In the rows, 128 means zero.
One hidden turn or mirror swaps the rows below in pairs. Which row is each named row swapped with?
The rows were stretched afterwards, more along some directions than others.
toze: [151 146 145 156 116 126 128 131 147 102 108 117 130  88  98 126]
pab: [157 118 145 135 163 106 129 158 122 140  92 115 126 155 162  90]
Nugi: [117  85 151 137 114 103 138 150 146 102 122 151 120 123 121 109]
dab: [121 139 108 129  91 102 152 171 106 120 117 108 138 161 136 111]
Depum: [157 142 150 164 104  98 117 150 144 115 129 114 158 109 129 129]
bonid: [141 116 123 169 110  91 136 142 154 131  94 148 114 145 113 134]
lup: [166 162  97 124 125 128 124 142 106 126 108  86 127 162 119 131]
Budu: [147 171 123 146 123 128 139 118 133 141 133 131 147 141 140 122]
gupag: [140 134 141 119 116 133 145 175 137 122 139 147 139 105 124  93]
Temen: [129 117 149 135 135 109 106  97 141 111 129 117 128 157 132 134]
Vibuk: [167 154  99 131 128 114 140 112 106 129 102 103 118 164 121 140]
pur: [144 134 107 111 141 123 102 135 118 137 127 129 121 163 132 134]
filu: [161 140  98 119 129 116 130 101 117 153 136 102 140 160 162 126]
Lapon: [133 141 127 153 105 111  91 132 157  98 121 136 129 137  80 162]
nivul: [122 148 132 135  85 134 113 143 145  91 148 127 135 120  90 159]
leg: [129 116 116 113 131 109 125  85 119 131 117 124 123 139 143 134]
pup: [155 138 104 125  91 111 140 138 115 127 106 109 108 157 110 122]
sapa: [116 101 167 140 124 101 105 161 147  92 105 122 126 126 108 126]
geru: [135 123 132 152 159 115  96 118 122  98 128 110 118 143 153 137]
vemot: [149 119  86  95 147 147 107 121  99 140 125 110 114 136 144 162]
rudov: [132 146 137 149  72 119 109 130 152  87 136 129 142 115  90 149]
Zabo: [108 145 131 117 153 149 126 102 116 109 149 122 136 100 162 130]
met: [127 142 130 131 159 152 125 136 149 110 133 138 140  89 142 111]
luvuv: [133 109 146 135 118 101 101 174 153 101 106 124 125 121 116 120]
zudor: [109 139 136 139 120 113 168 146 143 125 115 141 115 119 111 100]
Sas: [132 129 117 122  67  89 123 141 128 130 132 120 156 152 113 143]
mena: [130 154  87  98 115 130 165 122 101 155 138 104 154 109 163 124]
ropab: [128 147 124 133 145 144 113 109 110  90 119  98 112 129 114 142]
kup: [141 123 180 145  92  92 138 149 163 120 125 122 166 111 118 102]
ledu: [155 105 106 117 139 146 144 128 119 156 114  98 119 104 135 138]
Mibur: [132 150  64 103 126 175 144  94  98 140 153  89 126 113 149 144]
Fim: [136 146 135 159 160 137 150 138 156 115 113 140 115 107 113 107]
Sez: [137 146 133 143 145 118 174 138 133 117 108 131 123 113 128  92]
tevar: [180 120 139 123 112 119 106 130 119 131 110 104 140 114 139 147]
Figov: [139 141 103 102 112 158 148 150 117 126 149 125 141  82 138 124]
sut: [167 101  99 111 141 143 143 101 100 139 115 114 101 128 148 151]
Gezu: [170 137 119 113 128 144  97 137 112 124 121  97 140 143 118 166]
zama: [138 119 152 111  87 121 164 132 119 120 133 122 146 102 122 116]
ruka: [145 115 150 129 144 116 160 140 136 148 132 122 141 120 154  99]
les: [123 119 157 137 108 118 122 187 143  75 121 126 131 113  98 108]

filu pairs with ruka
sapa pairs with rudov
tevar pairs with Zabo
Vibuk pairs with Sez

